(in the rows, 128 means zero)
Where one turn sends some rows of the set: a few examples, then the rows asked:
z430: [129 101 127 146 125 121 152 140 137 159 121 146 122 162 132 128 145 174
 188 137 145 136 144 142 120 137]
z227: [122 159  75 122 146 112 117 131 120 172 151 138 145 115 119 137 127 123
 160 120  96  96 160 129 119 144]
z32: [125 132 137 124  94 104 120 132 122  89 139 112 164 111  96 143 134 106
  90 104 117 149 162 158 159 122]
z426: [115 118  95 184 146 123 104 143 129 135 135  96 137 111 138 138 115 144
  71 124 140 150 116 126 133 114]
z872: [107 107 141  96 114  98 114 147 120  84 129 140 157  95 122 141 154  90
 113 107 136 175 134 102 159 114]
z391: [139 151 138  79 162 124 121 117 136 137 140 153 106 127 127 124 154 144
 163 132  92 147 150  77 129 147]
z954: [128 118 166 141 132 111 107 134 135 122 118  97 125 127 138 120 196 143
  77 136 145 155 147 153 138 128]
z614: [105 160  79 131 159 109  97 142 122 168 146 141 154 111 132 135 126 107
 165 112 122 101 151 117 148 117]
z445: [126 113 144  50 154 122 113 137 124 145 117 161 124 119 141 131 134 114
 162 130 121 156 123 161 139 116]
z927: [103 137 109  74 128 114 123 120 129 126 129 114 122 146 147 128 133  99
  73 131 157 139  95 151 132 126]
z13: [128 112 139  48 154 124 116 137 125 145 119 163 121 121 140 130 138 118
 159 130 122 155 123 161 139 117]
z218: [124 108 123 204 144 116 134 130 123 136 154 120 108 126 123 124 130 147
 114 126  96 126 114 103 108 147]
z989: [128 121 181 145 126 105 108 131 129 118 119  87 132 119 125 129 170 146
  89 132 120 156 152 159 123 143]
z365: [105 167 106 168 163 116 117 129 132 101 141 149 120 134 115 119 102 116
 189 129 119 163 129 118 129 124]
z460: [128 163  85 150 148 128 142 113 134 109 146 156  99 148 107 115 126 137
 166 144 105 156 141 132  99 147]
z193: [123 131 124 122 101 110 118 137 129  91 137 123 156 122 112 133 159  98
  80 107 145 150 157 151 181 101]
z158: [124 107 105 201 152 123 132 133 129 139 154 129  99 136 135 112 158 142
 100 130 126 127 108  95 126 128]
z248: [107 138 123  75 121 109 128 112 122 125 132 103 130 137 131 139 106 107
  84 129 125 137 102 159 110 149]
z189: [119 102 127 154 136 120 139 149 138 156 118 149 127 162 145 124 147 160
 191 131 167 139 136 133 144 116]
z10: [131 152 135  81 170 124 113 125 138 136 137 160 108 131 141 116 166 132
 160 131 118 149 143  69 150 125]
z903: [133 115 139 151  80 114 152 122 117 123 139 137 131 124 124 125 104 112
 188 144 129 105 126 103 133 125]
z131: [128 101 113  79 104 112 138 134 126  92 135 149 131 113 120 132 189 107
  88 124 135 167 141 113 139 125]
z369: [118 123 183 151 134 103  94 141 131 116 114  91 140 117 135 125 171 132
  93 126 141 160 143 149 147 124]
z787: [109 111 125 212 156 111 115 142 124 134 152 121 117 123 135 119 129 130
 119 118 120 131 104  91 136 124]
z471: [117 163  77 156 162 130 129 126 140 108 143 166  99 154 127 103 146 118
 162 143 146 159 128 117 134 113]
z718: [147 111 115 138  78 124 168 117 124 129 141 148 110 141 128 115 139 121
 165 155 141 101 129 107 129 125]
z308: [121 117  98 180 139 123 111 138 127 137 138  91 135 108 129 142 110 153
  72 127 122 149 121 134 117 131]
z252: [117 104 144 157 131 114 137 147 134 152 118 140 137 151 133 135 123 163
 204 128 143 141 140 138 132 132]
z559: [124 116  83 177 141 129 116 137 131 141 138  99 126 118 135 135 129 152
  62 132 137 147 120 131 121 125]
z602: [129 116 124 150  90 117 146 131 123 126 136 149 124 133 139 113 129 103
 176 146 163 108 117  93 156 100]
z237: [ 89 142 133  87 133 104 107 125 122 120 127 103 141 130 143 138  98  90
  94 121 146 144  93 148 136 125]
z344: [138 128 116 113  91 114 134 126 129  96 141 123 146 127 100 134 164 115
  72 116 124 144 166 162 154 125]
z693: [124 154 152  89 169 116 105 125 134 132 137 150 120 119 133 127 139 131
 175 124 103 152 144  69 145 133]
z881: [125 105 140  85  99 101 135 131 117  88 136 132 150  96 103 148 148 110
 109 116  99 169 148 118 123 148]
z118: [121 157  57 118 152 120 115 134 129 175 149 149 134 126 133 127 156 118
 145 125 127  97 155 121 139 124]
z318: [126 113 143  48 153 123 116 136 125 145 118 161 123 119 138 132 136 118
 160 131 118 156 125 162 136 121]

z308 moves to z559
z787 moves to z218
Now find these:
z614 moves to z227
z193 moves to z32
z10 moves to z693
z927 moves to z237
z369 moves to z989
z430 moves to z189
z881 moves to z131
z471 moves to z365
z903 moves to z718

Where one turn sends some rows of the set: a few examples, then the rows asked:
z418: [125  79 120 139 141  78 153 141  73 149 166 134 108 131 119  94  47]
z930: [127  86 106 159 100 135 140 164 145 152 138 116 152 117 146 155  64]
z266: [142  92 171  99 137 110 147 176  99 117 130 137  88 128 126 158  67]
z416: [117  79 117 141 131 134 128 183 106 122 119 100 136  86 118 148 118]
z869: [109 108 156  87 137  74 130 164 112 125 132 136 142 101  99  98  65]
z994: [130  78 124 134 123 127 164 182 101 139 127 127 108  81 110 129 127]
z298: [ 90  77 105 103 106 100 191 171 136 100 175 110 147 152  97 161  99]
z288: [124  85 130 139 151  89 163 149  51 137 168 118 100 118 125 106  78]
z617: [133  90 166 124 135  71 171 143 125 117 148 130 147 144 165 141  40]
z990: [ 93  76 109 113  99  97 198 171 128 112 186 121 147 159 110 164  98]
z605: [129 108 168 132 131  78 177 154 139 128 149 120 157 135 161 129  49]
z574: [ 96 109 167  83 153  72 135 154 109 121 144 141 144 105 116 109  76]
z35: [124  62 119 176 120 121 167 166 136 144 122 116 137 127 149 129  47]
z959: [128  91 132 155 149  97 166 151  88 156 173 129  90 136 135 102  71]
z835: [ 74  71 105 112 115 115 160 184 120  95 152 105 137 162  91 166  57]
z202: [ 71  66 106 114 113 121 155 190 103 100 150 113 127 158  97 165  61]
z538: [ 87  88  99 124 114  98 157 141  96 141 144 128 180  83 120 102  68]
z301: [153  89 166 107 126 112 158 180  83 110 127 117  97 116 125 162  66]
z854: [117  73  95 125 107  86 134 140 123 135 136 122 184  90 113 121  94]
z737: [ 77  56 115 126 136  81 156 191 149 104 149 113 136 157  86 124 100]
z529: [ 81  60 113 122 134  96 162 186 154  99 149 106 131 158  82 138 100]

z854 moves to z930
z538 moves to z35
z959 moves to z288
Now find these:
z266 moves to z574
z869 moves to z605
z737 moves to z990
z298 moves to z835

